In the rows, zero is written as 128.
Rows swapped in pairs by one turn or mirror: which row each one swaps with
The rows were stretched afterwards, more along some directions than others.
nulod: [130 104 116 126 102 141 145 105  94 111 162  86  92 117 122 143 151 135
 100 116  92  99]
Nar: [146 103 150 146 130 139 119 126  87 110 139 124 143 115 101 165 166 125
 143 155 148 134]
fadot: [147 124 118 162 129  78 131 105 116 130 107 122 124 109 153 131 119 110
 140 152 105 110]
vitok: [104 115 115 121 134 128 132 121  86 100 161  96 116 124 129 134 146 131
 130 105 147 125]
zod: [143  95 138 124 174 104 133 114 121 155 144 107 134 132 156 151 130 122
 110 138 119 119]
vak: [159 121 116 149  97 132 132 133  96 125 112 104 155 136 124 168 120 122
 165 132 124 108]
Nez: [135 108 165 161 148 124 116 149  84 141 133 162 125 125 145 157 162 110
 115 146 150 115]
Vumaz: [146 110 177 159 144 121 127 134  87 115 134 142 120 110 130 145 171 131
 104 137 134 112]
Noka: [147 113 151 153 129 135 109 131  78 113 131 132 144 125  98 167 184 111
 150 152 125 124]
Taki: [129 112 121 179 154 119 120 124  96 145 105 107 148 126 154 169 135 116
 157 124 139  96]
Vupe: [130  91 103 125  95 133 147 111  94  90 168  73  86 117 128 136 136 142
  96 109 113 108]
vek: [149  90 166 141 154 125 126 136  88 131 142 139 117 117 137 155 185 126
 106 138 148 128]
Vozer: [119  93 147 154 157 110 132 106 101 116 133 125 110 118 161 166 158 127
 124 155 130 107]
Mivi: [147 103 133 113 159 111 123 128 105 150 133 115 139 135 162 155 134 127
 126 127 139 121]
zata: [146  97 160 169 131 138 126 146 105 115 135 146 130 115 128 153 155 133
 115 144 141 110]
tizog: [118  99 149 131 136 116 116 111 105 113 150 136  93 125 177 163 176 112
 120 152 139 106]
ful: [149 107 148 139 126 137 113 121  87 105 142 129 141 118 104 157 173 120
 137 152 138 135]
mun: [134  81 134 129 129 126 126 106 113 118 143 119  94 123 158 175 135 126
 112 167 140 114]
Duv: [146 109 136 141 115 121 102 137  85 108 145 138 105 142 131 181 169  87
 142 157 127 103]
fopu: [125  65 144 139 161 118 129 101 108 115 150 116  94 115 172 161 168 126
 102 160 134 102]
vopan: [161 121 149 159 127 113 124 132 101 129 128 151 130 115 114 156 154 130
 125 153 137 128]
sado: [112 109 111 134 134 121 129 114  79 105 157  94 132 126 126 140 151 123
 136 105 140 121]
Buzo: [146 105 103 183 166 127 115 129  80 151 115 111 141 132 147 181 151 108
 161 147 139  95]
vezut: [139 103 139 134 151 151 114 126  85 136 119 119 168 130 138 170 113 134
 132 132 120 102]
Guzi: [149 134 133 118 145 113 108 121 103 144 118 135 157 130 153 155 123 119
 127 138 116 119]
bovo: [155  78 123 132 145 113 124 116 114 114 173 109  97 129 144 149 126 103
 108 160 120 125]
bot: [149 113 141 137 114 114 105 138  89 112 149 138 105 144 134 178 163  86
 130 151 126 106]
fozo: [148 132 138 122 147 109 112 123  91 140 123 118 146 131 151 153 135 125
 129 124 113 106]
Zinup: [146 106 109 178 177  97 124 116  96 153 118 116 138 119 157 161 155 100
 149 137 133 107]
vubad: [151 102 143 136 123 107 106 122  96 102 160 139 102 134 137 173 170  88
 123 162 137 112]
bipos: [160  88 161 158 142 127 150 127 111 130 147 131  89 116 144 149 175 124
  88 150 129 108]
rata: [130  92 131 176 143 151 111 120  81 110 125 118 133  96 131 162 165 113
 149 144 108  79]
gated: [154 100 104 145 134  97 119 115 112 120 166 103 107 120 123 149 133 102
 113 154 122 125]
mik: [126 110 155 131 148 106 114  99 115 119 130 134 100 114 166 165 164 121
 118 162 142 113]
Desus: [141  97 105 149 100 129 151 117  88  96 166  95  87 114 122 130 159 125
 117 110 100 117]
Zomi: [150  96 141 155 120 116 122 150 108 121 155 140 121 110 129 163 160 125
 122 151 132 122]
Kaso: [142 128 142 135 154 113 121 138 116 151 110 132 168 128 146 152 132 111
 149 142 127 110]
zop: [151 117 121 152 111 143 144 133 102 112 110 103 142 135 140 152 115 126
 157 130 128  96]
muva: [105 117 109 134 137 132 132 124  79 105 144  96 127 126 129 138 141 126
 147 104 144 119]
Sava: [161 114 122 155 101 133 134 133 104 114 115 110 154 135 131 159 118 119
 160 131 124 105]
susod: [131 108 100 168 153 118 120 119  93 144 128 103 146 117 126 171 136 118
 162 127 145 123]
Rovo: [149 110 131 130 143  93 114 109 110 106 166 118 104 110 124 157 146 100
 111 147 124 130]
Gimo: [131 113 120 175 162  96 115 130 103 152 127 124 141 137 163 160 141  95
 156 136 152 116]
Kuf: [148 114 114 124 145 120 124 134 100 146 133 116 145 122 157 149 112 125
 119 138 129 126]
gim: [155  99 152 155 153  91 138 116 138 128 157 126 101 119 133 148 119 101
 100 166 130 123]
garo: [123 126 135 113 151 104 104 131 105 150 139 140 140 136 165 159 132 116
 138 133 135 115]
Vupor: [154  95 140 166 130 129 118 122  88 111 138 124 149 115 105 160 161 119
 145 157 150 137]
Nidal: [150 107 164 159 124 138 131 151 104 129 120 147 132 121 131 154 172 117
 125 155 133 100]
Sot: [157 116 115 143 100 130 126 118 100 112 121 108 151 129 135 167 128 121
 163 135 119 107]
fod: [127  97 122 134 104 128 148 106 107  80 167  97  86 103 135 140 144 127
  99 123 100 101]

Desus is swapped with bovo
garo is swapped with Nez
fod is swapped with gated
Sava is swapped with ful
fozo is swapped with Vumaz

Rows swapped in pairs by one turn or mirror: which row each one swaps with
The rows were stretched afterwards, more along some directions than others.
dar: [139 149  89 110 130 142 109 112 118 153 134 126 128 140 107 149 148 120
 153 145 103 117]
Reb: [158  80 116 120 125 115 111 117 138 147 109 130 152 117 116 158 118 129
 138 141 106 108]
Levor: [ 86 139 131 105 153 135 134 103 129 136 145 114 120 131 111 156 117 105
 166 113 118 102]
mazul: [ 87 148 105  95 155 159 132 119 132 162 146 122  90 136 149 160 126 116
 157 141  93 123]
fev: [127 128 119  82 127 111 120 121 131 182 161 131 137 185 110 136 116 120
 158 124 124 112]
Resam: [127 130  76 121 147 141 128 114 164 147 172 118 117 141 154 152 151 109
 180 129 116 123]
Zag: [ 84 157 118  88 154 154 141 113 132 161 161 108 108 126 149 140 136 113
 151 143 101 124]
Zetu: [124 126  83 121 144 139 126  98 153 151 171 125 124 156 153 140 155 116
 175 127 111 129]
Lela: [156  85 107 118 124 113 109 101 138 155 107 119 161 130 110 175 113 116
 147 135 114 124]
Giker: [165  87 115 117 122 112 115 111 146 144 101 121 156 126 103 172 119 122
 128 152 118 112]
nopav: [134 146 135 152 129 131 130 128 144 127 123 115 120 130 110 115 123 136
 124 127 156 130]
Pozuv: [131 130 116 103 125 108 116 136 133 180 166 140 127 187 132 131 116 130
 152 125 123 109]
pitul: [162 113  94  98  99  86 109 124 139 152 154 140 131 148 123 152 119  81
 171 112  86 107]
tera: [131 159  92 107 128 134 120 126 118 170 140 131 129 158 101 150 137 113
 155 129 119 106]
fum: [142 143 115 131 130 132 125 134 155 130 130 105 133 115 107 112 136 133
 137 130 150 132]
soz: [131 133 122  85 128 103 124 139 129 170 157 139 129 182 118 129 112 113
 141 122 122 111]
deg: [125 129  85 114 142 131 136  98 156 149 175 113 129 138 139 142 160 110
 175 123 111 125]
bevu: [122 112  83 117 145 141 127  93 150 154 170 122 125 142 147 149 147 114
 182 120  96 133]
Dadud: [160  75 117 117 120 111 107  99 140 148 104 128 159 127 103 170 119 126
 141 141 112 122]
rab: [126 126  85 103 142 125 127  98 166 142 169 113 130 150 137 141 164 114
 183 126 113 132]
kipu: [169  78 118 122 120 108 108 116 139 142 105 132 152 123 105 169 122 123
 136 141 117 108]
bof: [ 78 156 126  96 149 128 142 103 120 154 157 115 143 113 120 139 113 104
 163  95 116 113]
zodu: [ 83 161 122  89 149 123 143 106 122 145 162 104 140 127 121 145 117  91
 171 108 121 101]
velis: [154 122  89  79  96  86 104 114 151 151 157 129 148 146 125 149 133  78
 173 115  82 116]
Vuze: [ 84 144 113  88 152 154 139 119 133 161 154 114 100 122 149 153 125 110
 169 138  94 122]
tevet: [146 148 108 136 131 132 121 127 160 138 132 102 127 116 114 109 138 126
 140 134 151 130]
guza: [ 93 150 118 107 143 161 122 134 136 146 151 137  89 151 155 152 125 129
 155 143  99 128]
dev: [113 138 125 116 145 132 140 147 138 140 150  95 133 107 116 111 105 127
 168 123 142 135]
bagup: [139  86  96 129 137 138 115 134 125 176 119 143 159 119 126 150 122 144
 137 134  95 126]
Vaz: [112 149 112  78 129 103 130 121 128 181 171 118 138 171 123 128 114 101
 150 112 120 111]
Teb: [160  84 126 111 120 116 110 106 147 147  98 119 150 133  98 174 121 122
 141 148 135 111]
rokes: [145 145 114 135 125 129 122 130 152 130 123 108 135 108 101 122 145 124
 131 127 147 134]
sog: [144 132  99  93 103  97 112 119 144 145 170 128 134 155 136 139 113  78
 178 112 100 115]
sosu: [148 157  94 110 119 126 104 118 125 156 140 127 125 161  98 146 146 108
 146 139 115  99]
nuki: [166  96 127 133 121 127 113 110 137 135 106 127 138 133 115 169 116 132
 126 161 126 108]
Rosog: [127 137 109  84 127 106 128 132 133 183 167 132 142 176 118 124 122 111
 151 114 124 114]
Pamil: [124 161  86 118 140 141 117 126 119 156 133 141 114 155 120 150 145 117
 150 131 108 108]
paf: [139 144 117 128 126 133 122 114 153 130 125  97 131 114 100 123 139 127
 145 136 146 145]
fefu: [ 83 137 133  98 150 123 138 103 119 140 152 111 143 122 107 140 108 105
 169 100 119 115]
bip: [166  80 112 122 126 114 107 116 149 149 109 131 149 127 118 161 113 124
 140 144 119 107]
Gatug: [ 76 158 123  90 147 162 134 113 134 162 153 111  98 123 139 147 124 115
 166 136  99 130]
Vubop: [ 82 152 139  98 152 138 144  96 124 140 140 105 127 126 107 153 119  99
 164 118 126 106]
gika: [114 149 124  84 124 106 126 123 133 168 186 120 144 182 134 119 122 115
 154 120 125 113]
babi: [134 145 123 131 123 137 118 124 156 139 107 110 127 118  98 130 140 125
 131 128 154 138]
folor: [140 160  91 109 133 141 114 118 116 157 138 130 109 141 118 151 142 121
 159 145 107 108]
vut: [154 126  92  94  99  94 109 117 139 155 173 125 133 149 127 137 117  80
 182 109  88 118]
Tos: [160 125  80 105 101  84 105 131 145 166 167 138 137 153 137 140 125  80
 169 106  91 106]
Fulof: [138 152 109 113 129 132 117 117 120 154 123 134 120 165  94 148 138 114
 144 135 124 105]
Sop: [ 68 146 127 101 160 143 147 108 118 153 147 111 121 117 120 159 112 105
 179 109 113 108]
Lisas: [131 148 104 143 134 141 120 121 149 138 118 103 120 115 112 131 133 124
 148 126 137 151]
Bonu: [ 86 164 118 102 142 165 130 129 144 154 161 115 100 128 155 149 122 122
 157 141 111 128]
dol: [139 139 117 137 133 123 128 125 152 135 116 103 122 120 102 122 137 131
 134 135 142 132]

tevet is swapped with bip
Lela is swapped with Lisas
dev is swapped with bagup
fum is swapped with Reb

Rows swapped in pairs by one turn or mirror: which row each one swaps with
The rows were stretched afterwards, more along some directions than others.
Pefe: [120 126 124  91 141 153 123  91 140 137 146 105 116 136 115 112 144 110]
Zuri: [125 146 137  80  99 157 126 145 116 125 120 117  72 111 148 115 119 101]
gufek: [121 136 138 116 129 144 145 144 114 126 116 126  97 116 130 151 123 109]
fiba: [123 103 120 102 110 139 138 140 133 122 123  99 120 119 128 122 109 121]
leze: [127 117 120  88  99 139 147 154 121 116 118 116  89 102 144 143 105 131]
putu: [132 138 122 130 141 149 128 136 113 140 148 101 129 133 141  78 121 137]
kor: [143 138 121 107 150 164 133 104 103 147 144 105 104 132 136 137 106 124]
teze: [109 148 138 105 118 146 140 134 115 128 112 129  85 104 136 150 117 101]
retes: [134 143 125 109 163 171 129  84 120 163 141 111 102 145 128 119 132 121]
bub: [125 136 119 102 123 154 145 167  82 128 138 123  91 124 147 141 103 100]
Nasap: [115 116 121 100 117 143 128 119 144 119 137 106 125 130 118 105 134 113]
Tem: [145 139 127 110 147 162 137 114  97 141 142 109 101 127 144 141 100 118]
bivu: [118 135 141 109 122 144 148 145 116 127 111 121  93 106 135 153 119 112]
gogik: [161  95 117  59  96 154 141 115 147 120 126  88  82 132 142 166 109 119]
Pameg: [126 142 137  74 100 152 131 144 116 122 126 120  70 108 147 109 127 105]
felu: [165 109 116 117 125 145 142 123 162 146 138  87 113 150 137 102 148 156]
Koso: [159  95 121  55  90 163 140 130 135 123 121  86  78 121 142 161  98 120]
dus: [132 134 121 145 148 144 139 127 135 146 147 107 128 149 134  84 145 143]
nevud: [122 145 125 134 146 143 135 136 114 136 148 112 123 135 141  76 132 135]
padod: [122 143 118 114 134 147 146 163  81 130 138 128  93 123 141 139 102  99]
vele: [124 146 126 134 143 144 128 138 101 128 145 111 127 125 139  82 113 128]
mazi: [125 115 142  79 106 144 136 119 137 120  96 105  99  98 129 154 100 117]
fetug: [144 146 122 111 155 166 142 105  98 152 147 112  91 137 139 136 113 122]
gom: [134 140 114 139 143 138 139 121 138 149 144 105 111 147 143  83 142 144]
saz: [130 139 131  68  93 154 148 154 106 113 123 137  56  99 159 139 113 121]
vizo: [155 110 133  92 122 159 137 126 113 132 119  92 108 119 135 163  93 121]
Bige: [148 111 137  93 105 156 127 149 119 126 113  87 115 122 131 121 103 114]
nera: [127 139 122  74  99 153 148 150 103 121 121 134  55 100 157 143 104 124]
Fadid: [145 114 120  75 108 165 135 153  96 127 136 105  88 124 143 143  98 104]
Fik: [137 138 126  58  85 153 141 159 115 114 126 119  51 107 163 129 112 123]
gufi: [111 145 125 124 141 152 146 147  83 140 133 135  99 119 133 143 110  99]
Totok: [130 142 137  83 107 157 127 147 104 125 125 115  77 113 142 109 120 106]
sive: [136 143 118  86 140 163 133  91 124 148 150 106  82 136 137 125 126 117]
Vutip: [124 147 129  93 143 171 132  94 119 146 144 114  91 133 131 128 132 107]
suko: [127 123 132 104 116 147 120 144 116 123 124  96 127 111 131  91 104 125]
pigat: [121 110 119 109 116 143 135 128 143 129 126 103 123 122 126 105 121 121]
kepi: [166  99 112  75 106 152 144 109 163 141 129  86  82 137 144 147 119 132]
gebeb: [134 142 117 128 138 141 139 125 136 145 144  99 117 142 141  84 145 147]

gebeb is swapped with retes
putu is swapped with kor
gufek is swapped with Pameg

